(in the rows, 128 means zero)
These are runs of 7 systems, one row a step. Runs of the same system follow the same rule from any start.
kesi, path 1, 8 rows:
[[128 148 198 124 144 177 166 159  97 132 136 156 101  94 138 146  87 174]
 [130  72 124  53 141 138  97 105 132  90 114 159 125  75  98 135  94 125]
 [108  92 100 112 100  75  94  79 150 136 147 136 134 162 110 125 177  80]
 [125 137 148 215  87  93 125 142 127 169 148  97 112 160 140 112 159 151]
 [147 163 128 177 138 149 126 171 120 106 110  82 141  97 136 120  69 181]
 [120 171 107  66 171 150 147 132 134  77 124 132 177 121 120 153  82 105]
 [113 121 169  68 140 128 163 113 138 138 156 194 130 150 111 157 167  89]
 [137  62 169 158 103 121  99 111 137 167 136 180  76 109 108 123 162 148]]
tigu, path 2, 8 rows:
[[157 132 103 137 157 115 129 177 149 155 144 130 126 105 110 120 177 132]
 [120  98  95 126 183 122  78 125 117 152 155 152 136 118 153 123 139 122]
 [105  82 147 112 142 140 117  88  87 136 120 135 128 157 182 121 111 122]
 [138 108 146 114  91 151 175 110 116 116  67 104 117 149 147 112 125 124]
 [152 169  83 122 101 131 172 141 153 120  92 102 118 121 107 116 164 108]
 [127 181  78 124 155 115 129 162 132 156 175 132 118 107 122 131 170 113]
 [113 100 144 106 184 119 106 153  95 168 185 155 118 110 154 130 143 140]
 [132  30 167  98 150 131 112 107 109 132 107 143 138 142 156 118 125 134]]
bot, path 3:
[[157 127 141 186  77 157 130 116 150 110  65 124 103 110 107 118 100 162]
 [118 165  74 125  77  95 109 102 163  88 125 102 130 114  75 133 120 103]
 [ 93 166 135  88 127  75 139 150 115 134 207 110 139 134 110 145 143 110]
 [133  96 195 115 183 125 132 181 113 143 169 147 146 115 134 140 117 165]
 [146  62 155 148 160 159  94 103 146 114  84 174 156 139 138 132  99 141]
 [107 135 111 173  84 141 113  53 138 115  85 138 131 179 146 127 113 100]
 [103 208 123 153  64 119 160 123 113 121 136  83 102 133 125 128 110 130]
 [141 163 143  83 119 106 157 189 136 100 156  94 130  74  73 141 111 152]]
Vut, path 4:
[[156  82  87 174 132 133 105 127 118 133  68  71 138 140 177  82 126 145]
 [150 189  57 146 141 136 168 156 135 121  91  69 161 154 158 108 148 107]
 [144 207 110  79 152 142 203 183 141 137 147 136 127 113 104 142 177 103]
 [138  99 156  52 156 137 149 150 133 157 162 205  88  78  90 145 180 119]
 [127   9 144 110 141 121  76  89 108 172 130 177  87 119 152 109 165 129]
 [128  61 101 180 115 122  94  94  82 160  84  69 114 167 214  75 132 142]
 [155 179  71 160 122 144 178 166 106 116  65  18 152 150 183  86 119 139]
 [172 218  82  74 152 141 216 206 166 101 109  96 158 106  86 135 163 106]]
Diruz, path 5 (8 x 18):
[[120 151 143 185 166 105 105 167 128 162 191 136 147 139 140 138 138 149]
 [119 121 161 157 165 165 111 130  96 124 122 137 137 123 173 130  63 168]
 [114 106 138 106 104 148 129  73 123  81  76 125 146 152 140 133  76 115]
 [120 147 141 111  55 102 166 103 151 107 117 117 121 153  86 135 149 100]
 [144 161 132 130 104 107 146 171 153 142 159 135  93  82  70 133 161 142]
 [137 119 104 130 186 124  73 161 138 136 168 158 133  72 109 135 121 150]
 [103  86 140 142 182 117  72 109 116 129 153 145 179 162 168 136  94 129]
 [111 107 190 161 101 131 148 100 109 118 102 107 151 195 166 129  93 138]]
Fut, path 6, 8 rows:
[[137 125 148  82 124 143 152 132 138 124 127 169 102  96  92 142 139 124]
 [128  77 126 114 119 105  95 105 145 138 136 157 113 120 104 126 156 115]
 [113  96 126 168 113  95  89 110 116 149 143 107 129 153 153 112 135 133]
 [128 143 128 165 124 124 131 150 108 123 119  72 143 137 157 114  98 156]
 [144 171 107 109 146 152 166 155 131  98  99 105 150 118 128 130 109 128]
 [134 157 118  84 146 151 161 127 149 124 126 175 130 125 107 148 154  96]
 [117 103 154 122 128 126 117 109 133 159 155 193  97 122 112 139 162 120]
 [119  64 147 153 114 105  77 112 111 148 141 127 104 115 139 112 120 157]]
tigu, path 7, 8 rows:
[[127 101 111  88 144 161 123 127  71 133 108 109  86  75 169 104 100 152]
 [123 105 123  27 125 124 167 116 117  95 106 109 140 131 124 129 132  92]
 [141 140 135 120 116 105 186 140 155 148 125 129 144 182 117 131 202  87]
 [158 132  96 194 146 128 118 161 140 185 132 138 106 122 143 105 191 138]
 [121 102  67 119 174 144  75 121  88 149 133 125 103  84 174 102 116 137]
 [ 96  98 135  46 142 138 144  95  74 114 124 115 133 142 175 125 103 105]
 [145 116 170  92 103 134 213 132 132 129  87 116 135 175 131 124 167 106]
 [178 144  86 162 117 130 155 159 171 155  94 129 113 125 107 108 206 116]]
Fut, path 8:
[[ 86 191 144 123 106 123 122 125 112 133 195 159  85  89  99 155 105 138]
 [123  95 157  88 135  85  90 152 135 105 180 131 135  73  72 146  98 155]
 [124  72 136 130 144  82  75 111 164  93 134 123 203 167 106 139 107 116]
 [108 159 144 210 115 127 110  94 148 111 118 129 176 198 143 143  91 124]
 [116 215 129 182 110 165 131 128 128 103 123 134 115 101 117 146  62 158]
 [114 179  99  71 137 137 116 135 134  86 154 146 118  54  77 153  83 127]
 [ 98 111 143  58 140  79 105 114 151 107 189 164 159 128  76 164 133  94]
 [115  85 197 179 116  81  86 110 163 130 164 162 163 179 101 153 127 135]]
kesi, path 9:
[[123 227 119 180 115 142 172 142 144 125 129 120 147 165 131 143 129 116]
 [119 181 171 105 156 176 165 164 105 127 155 167 105  84 124 155  92 156]
 [118  69 141  47 167 133  94 113 121 114 149 180 121  79 104 145 110 126]
 [114  46 122 123 110  72  71  76 147 142 141 143 139 164 119 121 170  97]
 [128 122 136 233  71  91 112 116 139 153 119  81 126 179 142 105 144 146]
 [137 207 122 188 108 148 149 165 123  96 102  65 142 114 134 124  65 170]
 [122 205 121  51 169 159 175 162 130  77 138 135 162  95 103 162  81 115]
 [118 103 170  38 169 128 150 126 143 140 175 222 128 121  92 166 170  93]]
fizu, path 10:
[[153  77 169 118  90 151 125 104 161  84  69 155 118  98  77 136  92 146]
 [ 96 151 124 115  65  82 115  83 163  88 147 128 140 146  70 152 115  94]
 [ 93 178 163 176 122  88 113 150 118 148 208 125 135 145 121 148 118 146]
 [140  84 171 161 177 131  81 167 126 137 154 151 143  96 129 133  93 183]
 [132  67 146  99 155 136  98  99 147  81  97 146 184 138 121 140  77 125]
 [100 161 161 138  92 134 154  81 138  89 109 133 159 189 125 153  89 105]
 [116 183 173 189  77 137 137 129 134 127 145 143  96 115 101 147  96 162]
 [126 115 146 125 124 106  78 144 143 116 169 148 109  61  72 143  98 163]]
Diruz, path 11:
[[149 187  87 185 183 129 146 183 147 165 148 122 167 160 156 124 180 120]
 [112 182 107 153 187 193 136 133  80 161 134 157 109 122 200 128 107 137]
 [ 99  95 117  71 136 174 127  64  73 128  96 150  97 127 186 119 101 107]
 [127  65 133  74  72 103 156  82 118 132  90 102 104 161 137 103 175  92]
 [169 120 105 144  84  95 167 169 150 156 108  76 103 124 107  94 207 129]
 [162 178  50 151 174 134 124 193 138 149 134 103 128  83 130 110 160 138]
 [108 157  69 102 220 153 106 134  95 144 159 145 155 127 186 132 119 108]
 [ 98  89 159  93 164 156 150  90  76 155 125 155 131 183 206 127 134 103]]
bot, path 12:
[[151 113 177 195 137 147 146 150 131 176 119 162 110 151 150 122 162 159]
 [142 141  84 186 123 161  79 108 145 115  93 146 109  91 122 122  93 148]
 [ 92 158  69  79 104 117 115  84 109  97 130 101 123 122 130 128 105  90]
 [115 135 161  76 114  99 185 158  97 139 156  85 122 143 139 123 152 124]
 [177  90 167 145 154 125 145 189 154 144 119 133 138 110 108 124 156 163]
 [144 104  91 164 159 137  71 106 172 126 112 180 149 128 112 134 139 116]
 [ 79 159  93 139 128 138  99  70  99 139 148 147 113 153 168 132 115  99]
 [109 151 149 109 107 144 167 136  69 130 125  81  95 116 168 116  95 152]]
fizu, path 13 (8 x 18):
[[114 103 123  82 144 113 135 124 104 143 146 124 127 140 150 121 153 109]
 [137 103 138 142 124 124 150 133 113 148 106 101 130 160 163 107 151 131]
 [150 131  91 160 109 139 127 126 138 126  82 102 119 125 136 105 134 132]
 [129 173  70 115 130 135 129 132 133 117 124 116 119 101 118 124 131 113]
 [125 157 117  89 155 132 155 156 114 145 158 141 116 109 130 135 155 120]
 [141  85 149 107 148 129 148 142 121 162 132 151 115 132 142 121 174 125]
 [135  76 111 139 114 121 116  96 127 143  95 121 121 155 152 104 158 112]
 [117 147  77 152 103 126 120 106 113 126 103  83 124 142 160 104 121 118]]
Vut, path 14, 8 rows:
[[130 108 133  59 111 167 155  98 114 109  88 156  88  91 117 129 118 117]
 [126  73 114  90  80  83 115  96 135 123 121 105 111 131 104 112 160 105]
 [136 112 117 175 109  79 106 157 127 160 151  82 121 130 130 102 161 150]
 [145 149 103 164 182 142 113 176 120 141 136 111 145 105 154 118 116 158]
 [132 144 109  94 190 163 146 135 127 117 116 149 166 141 153 139 122 105]
 [123 125 158  90 118 141 178 110 131 134 116 160 124 163 131 140 158  98]
 [135 103 149 128  80 131 143 114 125 148 110 140  70 108 112 116 155 136]
 [135 102  82 134 112 115  88 124 119 134 121 102  97  86 125 103 131 140]]

Which system made each run below?
path 15 (2 x 18):
[[125 140 126 116 133 134 171 141  96 135 111  82 138 158 175 112 134 123]
 [169 144 128 131 133 150 180 169 148 131  91 119 128 120 118 118 153 138]]

bot
path 16, 2 rows:
[[102 159 123 174 106 144 121  95 106 148 134 141  97 141 158 126 118 128]
 [109 155 122 101 112 140 137 123  92 106 124  95 110 100 142 125  78 143]]

Vut
path 17:
[[124 148 149 229 128 124 114 123 149 144 128 133 162 189 151 132 125 137]
 [128 184 120 182 139 178 118 140 113 118 114 131 114  93 147 131  67 170]]

Fut
path 18:
[[127 164 120 223 144 141 109 134 128 165 139 142 130 154 160 125 135 145]
 [119 184  87 130 146 172 118 125 108 103 116 125 118  86 140 132  69 141]]

bot
path 19 (2 x 18):
[[156  85 133 127 187 165 111 157 108 107  88 105 160 103 168 114  68 171]
 [122 128 104  73 131 164 160  78 117  84  62 119 157 163 159 127 101  85]]

Fut
path 20:
[[103 154 103 100 172 110 160 134 101 143 153  99 180 202 190 126 157  81]
 [158  98 207 125 135 158 204 164 114 156  97 135 121 155 153 120 158 149]]

kesi
path 21 (2 x 18):
[[ 92 130 145 112 106  88 128 105 117 115 157 106 151 170 133 137 118 109]
 [133 133 184 162 105 116 143 154 131 125 136 113 130 130 113 134 108 165]]

Vut
path 22, 2 rows:
[[176 159  80 133 123 116 154 199 148 123 109  66 123  78  98 103 154 148]
 [148 148  64  87 209 135 139 167 144 144 141 149 162 127 140 129 183  90]]

Fut
path 23 (2 x 18):
[[125 174 183 217 104 147 147 143 123 128 121 113 136 159 146 135  85 171]
 [122 168 148 101 127 166 142 136 125  70 111 130 137  82 101 154  43 153]]

kesi
path 24:
[[129 145 126  74 177 160 151 136 133 110 125 166 150 119 125 149 120 110]
 [122 118 172 104 118 146 167 106 125 143 124 177 111 153 132 142 155 110]]

fizu
path 25, 2 rows:
[[104 143 157  80 162 100 135 135 147 126 194 180 164 150  97 169 148  95]
 [133  93 215 173 147 139 123 139 132 171 154 199 114 138 128 145 142 160]]

Diruz
path 26, 2 rows:
[[111 122 129  96  80 108 131  99 129 121 136 131  96 115  99 130 138 112]
 [120 103 133 130 105  88 100 134 122 136 156 105 111 106 112 117 129 147]]

Vut
path 27:
[[106  58 208 135 106  86 109 113 108 118 142 101 157 172 144 131  92 152]
 [153 124 138 195  81 127 129 118 161  81  58  75 166 158 117 116  83 150]]

Fut
path 28, 2 rows:
[[138 160  89 118 181 158 133 147 126  83  96  92 189 130 154 129  72 129]
 [111 187 133  79 142 166 184 107 135 102 117 170 149 156 125 161 119  84]]

Fut
path 29, 2 rows:
[[116 188 127 167 165 156 150 157  94 155 149 120 132 145 184 128 116 145]
 [141 136 156  77 159 175 166 159 106 114 115 143 114  82 132 137  95 152]]

Fut
path 30, 2 rows:
[[ 93 112 183 163  87 143 113  77  94 157 143 172  69 135 149 133 111 148]
 [126  67 141 124  64 112  97 100 111 108  97  89  87  91 115 102  92 161]]

Diruz
path 31:
[[132 135 135 132 139 135 103 151 130 136 160 160  96  67  96 137 116 159]
 [109  97 104 116 164 105  63 116 126 123 162 139 153 115 130 133 109 124]]

kesi
path 32:
[[116 109 182 150  99  75 135 130 137 114 143  86 180 191 124 133 119 132]
 [160 163 136 212 117 143 137 151 173 104  87 119 161 145 108 133 106 152]]

Fut
path 33, 2 rows:
[[113 125 170 100 135 129 125 121 136 143 174 203 105 108  92 159 142 123]
 [120  49 163 138 118  99  64 105 132 133 150 155 117 112 109 130 118 149]]

Fut
path 34 (2 x 18):
[[132  84 178 131 148 119 163 155  86 139 113  66 166 184 195 107 120 150]
 [187 140 133 189 137 164 169 161 175 112  48 117 168 155 126 120 133 143]]

bot
path 35 (2 x 18):
[[111 181 121 146 100 115 157 152  88 136 144  59 114 131 157 113 116 146]
 [174 140 124 130 150 136 151 202 140 128 119 105 123  74 105 117 137 165]]

fizu
path 36:
[[121 147 180 143 112 129 160 143 115 137 145 128 117 137 129 136 120 148]
 [147  99 147 149 114 121 110 138 151 125 121 139 118 103  94 126 126 152]]

fizu
path 37 (2 x 18):
[[133 148 214 161  97 137 168 140 149 129 137 165 120 140  94 156 122 151]
 [141 132 135 165 102 151  94 116 158 111 114 170  97  74  78 142  95 159]]

Diruz
